One turn moves each row of this set onto another row. After a few examples, where does it send each row asked below?
K372: [  2   1  -5 -19 -21  18   3  -6 -35 -14  13 -38   3 -10  -6 -25]
K259: [-15  17  -6  21 -18 -21  18  12 -18   3 -29 -34  19  17  -4 -34]
K768: [ 27  -5  18 -10  16 -27   6 -22   1  27 -12 -21 -33  23   3 -27]
K99: [-26   4  -5  13 -10 -23 -10  13 -23  19   6  25   2 -18 -22  -8]
K443: [  2  15   8  -5  27  -5  -8  -8  -8  41  31   5   4  -1 -36 -11]
K308: [ 26  17  -5   1  30  -5 -24 -23  -4  39  14   8   7   6 -25   4]
K942: [ 26 -28  -7  37  -2 -24  17 -25  -5  -3  18   2 -17  15  -6  -3]
K448: [ -4  12 -10  16  39 -11 -11 -12  17  16  -1   2  13 -12 -31 -30]
K457: [ 24  13 -14   9 -18 -21 -18 -19 -13  50  22  17   1   8 -18  -7]
K224: [  9  25   0  16 -35   0  17 -11 -44   1 -11 -14  -5   5   5 -24]
K536: [ 14  -8 -23 -15 -23 -35 -18 -27 -18 -15 -29 -34  11   1   1 -18]
K948: [-14  -4   1  21  -1   7  -2  10  15  15 -16  26  13  -8 -27 -21]
K243: [  5 -18   9 -19 -12 -24 -17  25 -28  -5  -8 -40  14 -11   4  -4]
K808: [ -3  -1  -4  -9  16 -27 -16 -21 -11  -5 -13 -39  41  28   7   8]
K213: [ 21  -5  -1 -38  -9 -23   4   3 -15  14  25 -49   3   8  -2   0]
K48: [-13 -15 -23   7   7  19  33  -8 -28  16 -14 -27 -13  -7 -20   0]
K913: [ 32 -16  15  -6 -12  11  -2   7  11 -13 -18 -25  27   8   7   1]
K802: [ -6  -6  -4 -14 -20  13   0  -8  -9  16 -23 -48  36  23  -6 -25]
K625: [-19   8 -34  13 -10 -15  -5  12  -6  -3  -7  21   4 -17 -27  -4]
K182: [ 19  19   4  -5   1 -13  16 -22 -33  22  -7 -16 -31  -4  23  -2]
K19: [  4 -29 -23  19  -6 -17  27  -9 -13  17  12 -23 -33  -7 -14 -28]
K979: [ -4   9 -35  14 -28 -27  -2  -1  -4  39  -2  19   0  -7  -8  -2]
K851: [  1 -22   6  30  16 -23 -10 -10 -34  32 -10 -35  24  30 -27 -15]
K554: [ 22 -35   8  -8 -23 -21   0 -10  18  12  -1 -16 -10  13  26 -17]
K679: [  7   1  -3  -1  37   3 -22   3  16  35 -10  -3  12   1 -37 -15]
K187: [ 10  -6 -22 -13  -2 -10   9 -23  -1 -11   1 -30 -14 -23  29  -9]
K23: [-10  17 -28  15  -7 -38 -12 -32 -12  33  -5  20   3  -6 -13 -11]
K668: [ 16 -23  25 -10  -7 -33 -22  -8 -16 -11  22 -15  12  31   3   0]
K684: [ 17  -5  32  -5  21 -18   4  -6   1 -14  -2 -10  -9  44 -22 -18]
K490: [ 23  -9  -6 -32 -38   1  10 -20  -6   3 -16 -20   8  21   2  11]
K337: [-16  11  11   7  23 -24  16  18  -6 -17 -16 -26  17  30 -12  -2]
K595: [-11  -4 -10   6   9   2 -18  19   4   3  -9   8   8  -6 -49 -29]
K385: [ 39  -1 -11  -7   5 -24  -7 -21  12 -13   4 -48  19   6   1 -26]
K811: [  8  12  -3   1  -9  -1   0 -30   2  54   4  24   6  16 -23  -5]
K432: [ 12 -28  10  34  17 -27   8  -5 -12  26   4 -10  11  28   0  23]
K65: [ -2  -8 -12  22  10  15   5 -28 -41   1 -21 -26  16  16 -38 -12]

K308 turns into K679
K802 turns into K372
Where do these go?
K684 turns into K337
K385 turns into K913
K851 turns into K65
K811 turns into K443

One turn moves each row of this set onto another row. After a few examples, where does it send each row asked below?
K717: [ -5   0   4 -21 -19 -34   9 -13  42   7   0  -1  -3 -13 -19 -32 -40]
K452: [  0  -2  16 -30 -14 -21  -3  -4  48   7  17   1  16 -14 -16 -21 -38]
K172: [  0  -1  11 -26 -17 -29   2 -11  46   8   5   7   8 -19 -21 -24 -36]
K474: [ 42 -10  -5 -57  -8  28  -5   7  24  24 -17 -36  17  -3  21 -44  -4]
K940: [ -3 -22 -34 -31   8  13  28   8  18 -26 -12 -25  22   4   4  -6 -13]
K333: [ 36   2   2  -4   0 -54  -7  -4   5  -4   3 -20  17  -8   7 -29  24]
K332: [ 33 -37  -1  -2   0  14 -16 -10 -18 -17 -14  -8   0 -17   8 -56   0]
K570: [ 11 -33  25 -44  10 -37  -2 -34  21  14 -43 -14  23   5  -1 -15 -32]
K458: [ -6   1  14 -28 -11 -19  -1  -1  45   5  22 -12  17  -2 -10 -25 -43]
K844: [ 32   2   0  -2   1 -55  -6  -3   4  -5   4 -28  15  -3  10 -33  21]
K400: [  4 -23 -39 -28   2   4  34  -2  19 -24 -29  -9  10  -9  -4  -6  -7]
K120: [ 39  -7 -16 -49 -12  13   9  -1  17  25 -35 -37  -3  -1  19 -54  -5]
K599: [ 48 -12  -8 -55 -15  17  -1  -2  25  28 -34 -17   7 -21  11 -44   5]
K738: [  7 -26 -33 -32   3   6  28   0  23 -22 -25  -2  17 -18  -7   1  -3]
K82: [ 30 -35  -2   0   1  14 -15  -8 -19 -17 -12 -16  -1 -10  13 -57  -2]
K236: [ -8   3   4 -20 -15 -33  11  -9  38   7   3 -13  -1  -1 -14 -35 -44]
K136: [ 38  -6 -12 -53 -10  20   3   5  19  24 -23 -43   7   3  22 -52  -6]
K941: [ 35 -38   3  -4   1  17 -20  -8 -15 -17  -9  -6   4 -20  10 -50   1]
K892: [-11   4   8 -24 -10 -26   6  -3  40   4  15 -19   7   4  -8 -32 -47]
K848: [ 13 -35  30 -47  12 -32  -7 -29  23  11 -36 -12  30   3  -1 -12 -28]
K633: [ 38   0   6  -6   0 -51 -11  -2   8  -5   8 -17  23 -13   6 -26  26]
K281: [  8 -31  29 -47  16 -27  -5 -24  20  11 -28 -28  33  17   7 -16 -36]
K471: [ 31   3   3  -4   3 -50  -8   1   4  -7  11 -31  20   2  13 -32  20]
K782: [  7 -29  23 -42  11 -38   0 -32  18  12 -42 -23  21  13   3 -20 -33]
K416: [ 32 -36   3  -5   4  22 -21  -4 -17 -18  -2 -16   8 -11  15 -52  -4]
K763: [ 35 -38   3  -6   4  21 -23  -5 -14 -18  -3  -9   9 -17  12 -49   0]
K937: [ 47 -12  -3 -58 -10  26  -6   5  27  26 -22 -23  16 -16  15 -40   2]
K997: [  2 -23 -28 -36   8  18  23   9  22 -26  -8 -16  30  -3   2   2  -8]
K893: [  5 -30  25 -44  14 -34  -1 -27  19  11 -35 -30  26  19   6 -20 -38]
K957: [ 36   1   9  -7   3 -46 -14   1   8  -5  14 -22  28  -8   9 -25  25]
K775: [  7 -27 -26 -36   6  16  22   4  25 -24 -14  -4  27 -15  -4   5  -3]
K505: [ 12 -32  33 -49  13 -27  -9 -26  24  13 -28 -18  36   9   3 -12 -32]
K133: [ 30 -36  -1  -2   3  18 -17  -6 -19 -19  -6 -21   3  -7  16 -56  -4]
K292: [ 34   1   7  -7   5 -46 -12   3   6  -6  15 -29  26   0  12 -28  20]
K336: [ -2 -21 -40 -27   6   7  35   2  17 -25 -23 -22  13   0   1 -10 -12]
K96: [ 44  -9 -16 -50 -15  12   6  -4  20  27 -40 -24  -2 -14  13 -51   1]

K172 turns into K717
K120 turns into K136
K281 turns into K505
Where do these go?
K400 turns into K336
K292 turns into K957
K133 turns into K416

One turn moves each row of this set onto another row. After a few examples, where does it send each row asked below?
K675: [  8  -6  16  15  16 -30  -8 -12 -24  23 -17  11   5]
K873: [  4   5 -35 -14  26  15 -27 -16   1  23  14 -19  24]
K715: [ -6  -3  -9 -16   7  -8  32  13  14  -6 -12  30  -2]
K919: [ 15  25  12  -6 -18   0   4  33  14 -14  -9  -7  -8]
K815: [-19  -4 -40 -24  11  -3  15  -6  14   2  -6  12  28]
K998: [  2  25 -25  -5  -5  28 -32  19 -10  -9  11 -18  -4]
K693: [-29  13   4   6  23  30 -27   4  -5  36 -18 -17  23]
K876: [  6  -3   7   3   9 -22  25 -11   0   5  -6  36  12]
K365: [-17   9  22   1  -9  33 -25   0   4  28 -11 -27  20]
K986: [ 21  10 -24  38   6   3   0  17   3  36 -30  -1 -11]
K732: [ 17   1 -15  19  -5  15  17 -26  -8   9  11   6  42]
K479: [  6 -15  -7 -17  13  42  19  24 -12  -3  -5  -4  -7]
K36: [ 16  -7  -6   9  -7   3 -43 -11 -18  29   0 -21  -9]
K740: [ 15  12   8   9  -5 -21  21  14  17   6 -16  26  -8]
K855: [-36  20  -9  12 -12  33 -27   4   5  22 -14 -15  25]

K693 turns into K365
K986 turns into K479
Where do these go?
K36 turns into K998
K919 turns into K815
K740 turns into K715

